In the data rows, the value 500 means zero.
Here are some numbered points:
[521. 173. 555. 521. 676. 618. 829. 824. 541. 463. 833. 591. 851. 759.] 0
[309. 337. 598. 657. 716. 479. 605. 698. 496. 248. 827. 446. 581. 615.] 1
[999. 487. 516. 303. 282. 584. 672. 463. 291. 706. 449. 589. 628. 577.] 2
[ 46. 687. 372. 452. 603. 439. 483. 437. 569. 511. 456. 438. 355. 356.] 3
[294. 681. 482. 376. 245. 406. 456. 347. 357. 769. 196. 723. 552. 619.] 4
[593. 358. 606. 514. 556. 551. 694. 782. 507. 625. 655. 605. 684. 663.] 5
[  0. 499. 392. 719. 632. 547. 426. 698. 648. 506. 268. 613. 269. 489.] 6
[790. 254. 850. 464. 738. 641. 710. 544. 325. 385. 668. 665. 715. 277.] 7
[155. 488. 584. 636. 595. 537. 477. 582. 607. 397. 109. 418. 424. 616.] 8
[384. 471. 607. 522. 546. 418. 628. 470. 547. 479. 589. 443. 901. 615.] 9
[346. 474. 715. 850. 538. 800. 359. 455. 611. 564. 334. 488. 299. 299.] 10
[239. 674. 328. 351. 376. 560. 150. 231. 572. 472. 382. 302. 250. 451.] 11
[999. 530. 366. 359. 282. 632. 372. 339. 241. 697. 559. 607. 418. 129.] 12
[339. 648. 533. 678. 505. 630. 419. 402. 471. 588. 234. 604. 417. 204.] 13
[801. 308. 381. 495. 442. 405. 646. 630. 471. 518. 880. 475. 603. 417.] 14
[473. 701. 420. 431. 375. 469. 248. 231. 433. 587. 250. 506. 345. 366.] 15
[557. 751. 327. 264. 381. 442. 522. 408. 379. 596. 428. 425. 386. 347.] 16
[377. 642. 218. 444. 381. 595. 499. 401. 480. 517. 176. 266. 383. 450.] 17
[999. 319. 651. 587. 577. 673. 826. 648. 337. 530. 600. 563. 741. 357.] 18
[808. 218. 878. 604. 593. 506. 858. 753. 403. 471. 878. 602. 900. 666.] 19
[377. 511. 345. 545. 359. 550. 350. 391. 258. 506. 218. 578. 421. 446.] 20
[483. 343. 531. 411. 576. 331. 529. 624. 400. 509. 739. 612. 449. 566.] 21
[871. 519. 415. 328. 534. 534. 641. 477. 318. 543. 561. 551. 401. 348.] 22
[510. 237. 568. 660. 636. 656. 769. 638. 629. 495. 805. 488. 833. 655.] 23
[347. 671. 433. 288. 725. 205. 208. 291. 538. 324. 395. 394. 155. 346.] 24
[260. 521. 382. 366. 461. 315. 169. 272. 621. 545. 357. 337. 237. 449.] 25
[660. 360. 398. 637. 488. 385. 483. 564. 516. 258. 814. 323. 406. 581.] 26
[604. 581. 511. 425. 607. 314. 500. 441. 476. 360. 838. 585. 446. 640.] 27
[999. 410. 460. 504. 405. 649. 664. 477. 454. 636. 721. 526. 752. 462.] 28
[  0. 699. 500. 326. 772. 383. 526. 528. 529. 576. 209. 515. 170. 405.] 29
[246. 707. 416. 408. 553. 445. 451. 399. 623. 590. 319. 408. 373. 506.] 30
[528. 608. 414. 406. 605. 436. 149. 161. 576. 600. 473. 335. 529. 344.] 31
[655. 583. 462. 398. 470. 384. 261. 330. 605. 473. 507. 459. 613. 448.] 32
[338. 738. 463. 270. 391. 297. 228. 347. 607. 487. 484. 506. 293. 496.] 33
[102. 574. 732. 837. 796. 452. 703. 679. 373. 300. 276. 585. 508. 304.] 34
[522. 584. 315. 292. 349. 560. 311. 308. 601. 625. 371. 318. 391. 572.] 35
[341. 557. 228. 486. 378. 570. 565. 458. 437. 523. 182. 307. 475. 574.] 36
[721. 233. 592. 599. 673. 472. 666. 693. 329. 457. 964. 617. 724. 367.] 37
[383. 719. 242. 100. 277. 420. 109. 212. 379. 653. 198. 516. 106. 275.] 38
[609. 620. 684. 484. 497. 525. 413. 442. 523. 535. 396. 558. 534. 488.] 39
[ 96. 544. 357. 518. 447. 672. 365. 452. 444. 632. 216. 355. 116. 243.] 40
[  0. 365. 406. 808. 669. 636. 493. 537. 456. 366. 335. 234. 323. 222.] 41
[556. 705. 552. 428. 441. 436. 258. 369. 536. 567. 454. 613. 319. 357.] 42
[431. 447. 564. 503. 448. 295. 703. 511. 469. 366. 648. 423. 340. 823.] 43
[286. 646. 371. 489. 258. 915. 295. 250. 632. 691. 193. 305. 237. 382.] 44
[552. 353. 805. 571. 559. 659. 567. 630. 609. 541. 857. 583. 619. 529.] 45
[381. 371. 664. 577. 535. 192. 695. 607. 406. 117. 816. 592. 538. 788.] 46
[547. 419. 756. 475. 612. 439. 723. 674. 445. 552. 753. 713. 618. 543.] 47
[430. 612. 357. 364. 504. 428. 325. 408. 538. 425. 505. 330. 616. 533.] 48
[465. 575. 426. 424. 419. 567. 352. 301. 558. 651. 262. 542. 446. 483.] 49
[703. 504. 577. 458. 489. 293. 679. 622. 480. 337. 752. 760. 777. 556.] 50
[262. 763. 312. 511. 574. 458. 437. 452. 433. 624. 389. 506. 596. 494.] 51
[570. 322. 570. 496. 581. 719. 601. 741. 555. 555. 675. 565. 624. 533.] 52
[270. 554. 268. 472. 414. 563. 560. 516. 394. 432. 170. 303. 433. 457.] 53
[359. 437. 425. 539. 336. 809. 510. 488. 371. 688.  53. 516. 238. 322.] 54
[372. 351. 614. 694. 708. 474. 616. 732. 484. 332. 733. 455. 597. 574.] 55
[505. 586. 359. 488. 566. 355. 426. 435. 520. 338. 340. 384. 544. 450.] 56
[555. 628. 434. 346. 317. 611. 427. 129. 458. 613. 396. 476. 488. 470.] 57
[942. 487. 597. 424. 375. 688. 817. 522. 382. 588. 615. 511. 566. 537.] 58
[642. 304. 585. 617. 522. 339. 509. 579. 442. 237. 874. 564. 615. 674.] 59
[713. 501. 646. 686. 476. 284. 639. 586. 202. 223. 634. 734. 729. 716.] 60
[433. 692. 265. 382. 507. 444. 381. 368. 559. 627. 214. 270. 302. 468.] 61
[320. 600. 454. 428. 589. 398. 433. 412. 422. 404. 444. 383. 578. 538.] 62
[489. 313. 557. 779. 276. 602. 436. 607. 264. 317. 205. 692. 368. 470.] 63
[533. 361. 695. 794. 582. 358. 795. 663. 471. 222. 669. 471. 647. 820.] 64
[991. 426. 516. 494. 452. 498. 909. 708. 278. 460. 678. 550. 617. 373.] 65
[861. 323. 639. 417. 477. 608. 514. 472. 480. 585. 505. 565. 626. 593.] 66
[707. 264. 591. 585. 632. 462. 597. 603. 448. 440. 991. 556. 749. 299.] 67
[271. 521. 697. 688. 480. 629. 509. 570. 686. 610. 339. 584. 451. 564.] 68
[999. 482. 406. 341. 286. 575. 393. 338. 255. 656. 431. 588. 460. 223.] 69
[626. 490. 268. 302. 369. 498. 152. 209. 636. 418. 748. 375. 397. 410.] 70
[674. 381. 268. 612. 363. 278. 568. 595. 508. 203. 772. 353. 594. 820.] 71
[  0. 365. 380. 797. 642. 677. 445. 494. 428. 423. 259. 305. 279. 242.] 72
[451. 603. 574. 415. 542. 456. 278. 306. 605. 515. 502. 348. 570. 696.] 73
[667. 558. 655. 476. 501. 521. 405. 446. 567. 571. 399. 567. 624. 584.] 74
[322. 541. 665. 603. 348. 599. 475. 492. 314. 512. 250. 797. 356. 352.] 75
[571. 675. 611. 515. 452. 387. 314. 409. 541. 638. 539. 615. 397. 278.] 76
[528. 302. 533. 672. 287. 572. 369. 667. 311. 343. 292. 734. 355. 457.] 77
[677. 456. 436. 381. 537. 458. 546. 723. 652. 439. 695. 537. 385. 660.] 78
[815. 404. 712. 688. 673. 517. 618. 610. 523. 382. 829. 540. 698. 477.] 79
[365. 494. 661. 866. 512. 681. 312. 537. 590. 540. 384. 487. 248. 303.] 80
[720. 437. 682. 499. 380. 656. 406. 588. 537. 711. 707. 671. 401. 384.] 81
[436. 731. 579. 486. 531. 502. 518. 444. 526. 464. 427. 513. 465. 477.] 82
[837. 362. 484. 371. 520. 414. 749. 595. 370. 465. 631. 711. 802. 636.] 83
[715. 744. 411. 339. 311. 343. 258. 419. 717. 468. 576. 505. 332. 628.] 84
[743. 128. 562. 638. 653. 369. 719. 810. 520. 289. 951. 555. 984. 516.] 85
[813. 427. 760. 515. 337. 715. 594. 511. 516. 668. 595. 663. 690. 559.] 86
[229. 662. 806. 474. 587. 522. 456. 341. 479. 459. 313. 681. 426. 478.] 87
[528. 461. 611. 282. 568. 453. 633. 699. 443. 740. 459. 674. 470. 552.] 88
[196. 597. 395. 365. 311. 540. 482. 370. 425. 692. 224. 595. 493. 609.] 89
[608. 372. 332. 657. 470. 297. 500. 586. 463. 261. 723. 273. 389. 606.] 90
[ 89. 436. 477. 750. 567. 479. 637. 742. 410. 369. 117. 472. 320. 527.] 91
[648. 410. 718. 622. 529. 742. 585. 548. 619. 652. 735. 579. 505. 486.] 92
[697. 412. 525. 560. 540. 276. 618. 625. 598. 360. 796. 446. 415. 644.] 93
Which two points above are nearest to each new point? Their numbers follow each, smallest number first.
[206. 599. 433. 381. 324. 554. 475. 419. 482. 654. 181. 582. 535. 585.] 4 89
[360. 688. 551. 509. 545. 432. 494. 493. 422. 410. 382. 476. 427. 496.] 62 82
[523. 597. 360. 439. 527. 347. 403. 446. 538. 341. 374. 450. 492. 498.] 48 56
[386. 708. 490. 292. 693. 211. 228. 307. 454. 356. 400. 335. 170. 338.] 24 25
[665. 335. 126. 423. 617. 444. 565. 605. 539. 495. 768. 371. 798. 497.] 14 26
[  0. 370. 516. 750. 582. 537. 631. 684. 433. 410.  89. 467. 492. 520.] 8 91
[576. 481. 289. 440. 531. 521. 554. 687. 509. 569. 734. 460. 464. 455.] 14 78
[524. 433. 547. 702. 389. 679. 422. 355. 320. 443. 164. 511. 569. 410.] 20 63
[314. 589. 787. 422. 475. 510. 628. 419. 384. 582. 187. 564. 524. 559.] 82 87
[283. 487. 717. 574. 452. 729. 665. 583. 453. 543. 185. 545. 520. 540.] 8 68
[343. 453. 620. 687. 604. 679. 526. 467. 550. 538.  95. 341. 509. 477.] 8 68
[403. 435. 565. 607. 527. 313. 689. 525. 405. 426. 630. 357. 404. 772.] 43 93
[688. 105. 736. 630. 725. 365. 718. 824. 453. 283. 999. 482. 999. 440.] 37 85
[519. 716. 424. 332. 491. 396. 567. 413. 413. 583. 446. 403. 352. 372.] 16 82
[880. 432. 584. 453. 446. 452. 586. 685. 440. 587. 433. 692. 596. 633.] 66 83
[ 42. 403. 444. 712. 554. 478. 641. 745. 446. 290.  85. 488. 293. 567.] 8 91
[627. 439. 624. 360. 555. 573. 692. 737. 510. 684. 674. 668. 664. 610.] 5 47
[394. 507. 414. 570. 402. 587. 383. 408. 344. 483. 231. 595. 384. 380.] 13 20
[517. 206. 502. 591. 634. 641. 648. 668. 560. 429. 864. 505. 825. 613.] 0 23
[393. 376. 897. 878. 593. 422. 785. 686. 497. 133. 718. 524. 722. 795.] 55 64
[700. 518. 205. 375. 405. 541.  84. 169. 746. 446. 767. 316. 386. 355.] 31 70
[341. 514. 538. 637. 432. 258. 689. 708. 520. 239. 621. 527. 369. 890.] 43 46
[498. 622. 351. 401. 574. 412.  73. 104. 606. 601. 499. 351. 455. 358.] 31 32
[366. 524. 418. 601. 230. 702. 544. 500. 434. 605.  23. 568. 381. 494.] 20 54
[256. 472. 626. 634. 395. 685. 626. 490. 395. 597. 289. 781. 532. 521.] 68 75
[398. 394. 709. 584. 483. 235. 693. 619. 447. 195. 817. 629. 644. 836.] 46 64
[  0. 443. 422. 501. 695. 464. 538. 481. 420. 561. 374. 350. 400. 307.] 3 41
[675. 426. 457. 353. 621. 601. 516. 702. 519. 726. 560. 627. 442. 444.] 52 88
[828. 586. 349. 538. 456. 579. 189. 345. 583. 544. 700. 564. 555. 315.] 32 70
[226. 451. 446. 645. 499. 736. 439. 290. 520. 516. 344. 374. 544. 226.] 13 72
[806. 497. 505. 543. 352. 715. 531. 462. 493. 550. 598. 420. 741. 427.] 28 66
[163. 555. 307. 463. 346. 665. 344. 456. 483. 675. 295. 405. 169. 199.] 40 44
[544. 258. 953. 847. 706. 496. 836. 802. 447. 393. 976. 699. 878. 493.] 19 37
[261. 463. 634. 574. 490. 641. 577. 416. 493. 480. 313. 554. 562. 536.] 68 87
[  0. 708. 394. 426. 674. 362. 436. 404. 451. 473. 504. 493. 404. 325.] 3 30
[593. 483. 617. 344. 607. 443. 632. 638. 499. 756. 503. 694. 453. 563.] 47 88
[681. 536. 192. 240. 342. 586.  63. 141. 699. 459. 845. 298. 467. 361.] 31 70
[552. 365. 390. 708. 406. 254. 576. 630. 483. 202. 829. 418. 588. 804.] 59 71
[917. 503. 341. 480. 407. 593. 714. 661. 349. 600. 454. 599. 493. 383.] 22 58
[579. 358. 466. 679. 688. 471. 361. 487. 529. 434. 910. 537. 675. 289.] 67 79
[176. 520. 623. 673. 466. 641. 574. 663. 621. 594. 273. 582. 486. 539.] 8 68
[288. 441. 613. 668. 379. 715. 583. 606. 600. 607. 263. 511. 532. 546.] 8 68
[255. 289. 511. 742. 496. 690. 583. 672. 400. 372. 230. 469. 378. 474.] 8 91
[652. 545. 443. 292. 480. 319. 469. 340. 515. 485. 773. 610. 421. 679.] 21 27
[783. 316. 310. 450. 469. 464. 711. 605. 584. 479. 881. 541. 625. 496.] 14 93
[468. 555. 423. 564. 269. 566. 366. 421. 581. 516. 347. 538. 515. 507.] 20 49
[669. 339. 204. 401. 532. 469. 556. 651. 579. 489. 818. 403. 793. 473.] 14 67
[810. 320. 375. 537. 505. 430. 695. 707. 492. 514. 863. 429. 620. 432.] 14 67
[445. 708. 232. 118. 231. 459. 124. 130. 392. 753. 134. 527.  33. 241.] 15 38
[649. 505. 300. 322. 466. 489. 142. 184. 712. 433. 793. 333. 439. 335.] 31 70
[475. 724. 405. 249. 356. 261. 194. 302. 586. 499. 413. 509. 217. 494.] 25 33
[506. 217. 529. 509. 587. 692. 594. 595. 518. 433. 886. 457. 840. 574.] 23 52
[446. 434. 741. 660. 484. 262. 722. 580. 394. 245. 851. 679. 668. 713.] 46 59
[999. 359. 428. 479. 319. 609. 616. 492. 444. 663. 678. 562. 739. 429.] 28 58
